In the rows, zero is written as 128.
Each path below is one point turned by a fixed rotation once a step. After each direction that follows a path, write how fast that rotation turns it, in degrees a step (0 if it stays still).
Each turn is a multiple of 5 degrees from 10 to 175, or 0.
Each row of a path follows its step; steps can be skipped.

step 1: [127 120 141 134 125 123 115 127 133 137 131 118 119 127 122 125 119 124
 131 131 128 123 129 131 128 135 133 127 133 124 129 118 130 126 123 129
 125 134 123 131 126 130 125 124 118 133 121 128 134 129 128 139 128]
step 4: [129 127 127 110 130 118 123 131 124 134 127 116 129 121 128 126 121 129
 138 128 127 134 122 136 120 135 131 136 131 133 120 133 124 126 126 119
 132 130 133 127 129 124 125 128 128 127 132 127 120 127 126 136 128]
step 5: [131 126 123 124 129 134 122 116 127 121 132 131 134 130 129 127 135 141
 126 119 135 128 123 122 134 133 126 123 127 120 130 129 129 131 131 123
 120 130 125 142 123 129 129 125 123 122 131 137 133 123 126 138 133]
step 6: [122 129 138 135 130 132 131 137 129 128 133 123 129 132 125 137 125 132
 131 129 122 130 130 123 130 123 119 132 128 122 132 121 145 126 120 134
 129 137 126 130 122 135 134 127 138 128 128 134 124 130 128 122 122]
step 7: [122 127 125 123 143 120 136 130 136 135 126 123 135 128 127 128 127 119
 130 129 125 122 133 133 123 120 128 120 125 130 126 137 121 133 126 130
 128 125 119 129 130 126 129 122 116 128 129 123 123 130 127 126 115]
step 8: [134 135 126 131 132 129 123 127 115 122 120 132 121 129 131 130 134 122
 139 123 131 136 134 131 134 130 123 124 129 122 127 130 119 128 135 130
 127 122 127 132 137 115 125 138 128 127 134 136 132 132 130 128 131]
step 10: [129 131 123 126 132 125 128 122 139 134 133 129 142 124 133 135 134 130
 122 127 125 127 123 125 140 122 129 128 123 131 127 120 131 122 124 118
 127 126 126 120 128 132 117 133 120 127 122 123 119 137 120 127 130]
step 11: [136 117 134 135 135 139 137 127 128 112 131 128 126 130 130 134 128 130
 131 125 127 124 130 135 120 127 134 126 132 123 128 127 127 127 140 136
 126 133 129 128 130 128 119 135 131 129 126 122 133 130 121 123 122]
step 12: [121 137 130 128 121 127 130 131 131 132 129 119 128 120 123 124 117 125
 138 131 121 139 128 133 126 132 136 126 125 128 131 135 134 127 134 133
 130 123 132 133 139 129 129 126 130 137 134 121 125 118 133 136 130]
Speeds:
[129 129 129 131 127 128 126 126 129 128 130 127 130 130 125 126 127 129
 128 130 127 129 129 127 129 126 128 130 127 127 128 129 129 130 129 125
 131 128 127 129 128 128 128 129 128 127 126 131 130 127 130 130 130]
95

step 0: [131 130 120 132 129 119 131 127 123 127 135 127 121 129 131 125 130 118
 123 135 125 133 123 121 123 118 123 130 120 125 123 128 120 119 125 123
 121 136 126 124 136 131 120 132 132 130 132 119 125 129 139 123 129]
step 1: [132 130 136 132 124 123 123 128 120 138 134 131 115 129 125 126 126 127
 124 138 129 135 120 130 127 128 128 123 130 124 124 126 129 129 125 119
 132 138 121 116 132 134 128 133 132 133 127 128 140 131 127 124 131]
step 2: [135 138 125 129 121 123 127 123 136 129 135 122 125 123 129 128 136 119
 124 125 133 135 118 137 128 121 134 119 127 131 125 122 134 128 130 123
 126 134 120 122 126 130 129 129 123 131 133 129 133 118 126 130 137]
step 3: [131 125 123 123 128 116 133 127 125 133 132 115 125 124 121 126 124 120
 125 124 130 134 118 128 126 130 126 133 128 120 129 123 132 126 132 123
 121 125 117 124 128 137 129 125 133 126 124 122 120 118 134 126 134]
step 5: [134 139 123 127 130 127 125 126 129 125 127 130 118 133 129 124 135 122
 131 125 129 126 123 122 138 122 130 114 121 133 124 124 132 131 128 128
 123 120 129 118 130 129 129 121 131 132 128 128 121 123 139 122 136]
step 6: [132 123 129 122 131 126 116 131 126 126 129 122 125 127 130 119 130 124
 128 123 124 132 120 123 133 131 123 129 120 130 122 131 137 128 130 123
 129 128 121 119 127 145 125 128 130 124 121 132 125 134 138 120 130]
step 7: [127 134 127 126 132 126 125 129 136 133 134 125 127 125 127 133 135 119
 135 134 121 129 127 133 127 128 127 127 121 137 120 130 120 121 128 123
 124 139 124 118 138 139 129 130 127 129 129 136 120 137 129 123 130]
step 10: [127 133 127 126 133 120 127 121 129 132 128 115 113 123 125 129 127 116
 129 129 127 127 125 131 120 117 123 119 130 130 129 125 128 130 131 119
 119 140 125 126 131 128 128 127 127 132 129 128 129 125 124 123 136]
step 13: [138 133 126 126 129 121 131 121 124 132 126 131 120 130 131 127 129 124
 126 132 127 132 123 121 127 129 115 116 127 131 129 121 128 131 124 123
 130 125 124 115 127 142 131 127 131 131 122 129 121 125 126 121 139]
Speeds:
[128 128 124 127 127 130 128 127 129 125 127 127 127 127 128 126 131 126
 129 130 127 127 128 128 125 128 128 126 125 128 129 127 126 128 127 131
 127 128 127 128 130 127 127 125 127 129 128 126 128 126 125 128 129]
140
[129 128 127 128 128 128 127 128 130 130 129 127 130 128 124 128 128 130
 126 128 127 128 127 128 128 128 129 125 129 128 128 129 127 127 130 126
 128 126 126 129 129 128 126 128 124 127 128 127 126 129 127 126 125]
85
[127 128 129 129 128 127 131 130 126 130 129 132 129 128 126 128 129 127
 129 130 128 129 128 129 130 130 129 128 126 126 126 129 124 127 127 128
 126 127 128 131 130 126 128 128 130 129 127 126 128 128 129 129 127]
95

step 1: [124 129 129 131 119 126 124 132 133 130 125 122 132 123 132 123 120 127
 118 132 131 133 126 118 133 132 123 133 134 122 113 124 129 126 128 132
 129 123 125 123 117 130 127 130 125 124 133 123 125 125 130 130 122]
step 2: [130 137 132 125 121 132 120 124 126 134 123 124 134 129 132 133 128 127
 139 139 129 121 127 130 132 131 129 127 124 130 128 134 130 131 127 126
 134 118 134 127 122 127 138 131 133 125 125 134 121 128 134 128 130]
step 3: [128 128 122 129 126 122 123 125 132 115 132 134 120 125 122 124 128 124
 135 127 124 123 125 126 140 126 132 134 132 128 134 128 131 132 122 126
 132 121 130 130 126 128 123 122 132 129 131 133 131 138 133 120 121]
step 4: [136 122 141 123 133 128 129 121 127 124 130 129 131 133 126 135 128 124
 127 127 122 121 127 127 128 119 130 139 125 123 133 129 119 126 132 126
 124 126 130 135 137 125 125 124 128 125 127 126 136 128 131 128 137]
step 6: [135 136 126 133 129 127 122 130 133 132 128 127 130 132 136 126 130 130
 119 139 134 131 127 128 130 125 116 129 126 130 121 125 123 130 136 128
 121 125 127 129 126 128 138 129 132 129 128 123 118 129 122 130 139]
step 7: [126 139 115 127 123 137 131 128 121 122 123 123 127 130 122 127 127 132
 123 134 129 124 129 131 132 126 131 128 132 131 119 128 133 126 129 127
 134 125 135 122 123 122 131 121 126 124 130 134 122 130 127 121 123]
step 11: [129 133 120 117 129 131 138 125 131 131 129 119 126 132 131 130 136 127
 127 128 129 118 122 124 132 137 130 132 123 136 126 127 123 128 136 131
 123 128 130 127 130 129 132 122 129 118 124 121 125 129 126 128 136]
step 12: [116 127 125 136 123 133 132 135 130 123 129 123 134 134 136 114 127 131
 126 133 130 128 127 123 137 122 125 136 128 124 118 127 128 138 128 130
 128 132 132 131 127 124 123 126 128 128 131 125 125 130 130 124 125]
step 13: [129 138 140 134 122 131 125 129 121 128 127 130 140 133 133 135 120 120
 130 130 122 124 135 126 129 125 132 125 130 135 123 136 130 128 130 122
 124 123 130 126 124 122 136 126 126 129 126 127 128 137 127 123 132]
Speeds:
[129 131 128 132 129 126 128 129 130 129 128 131 128 127 127 126 126 128
 130 127 128 130 128 129 128 130 128 131 127 126 126 127 127 127 128 129
 126 126 127 130 128 127 126 129 126 127 127 127 128 131 129 130 129]
160
[131 130 126 129 129 128 129 126 128 128 128 130 124 127 128 128 129 125
 127 129 127 126 129 128 125 127 128 128 130 129 128 126 130 126 128 130
 129 127 128 128 130 129 128 125 129 131 127 127 126 130 129 126 128]
100
[128 125 128 130 129 128 129 128 125 127 127 130 129 128 129 128 126 125
 127 126 128 125 128 128 127 127 132 127 128 127 127 128 127 130 128 126
 126 127 125 130 129 126 127 128 128 129 131 129 128 128 128 128 128]
80
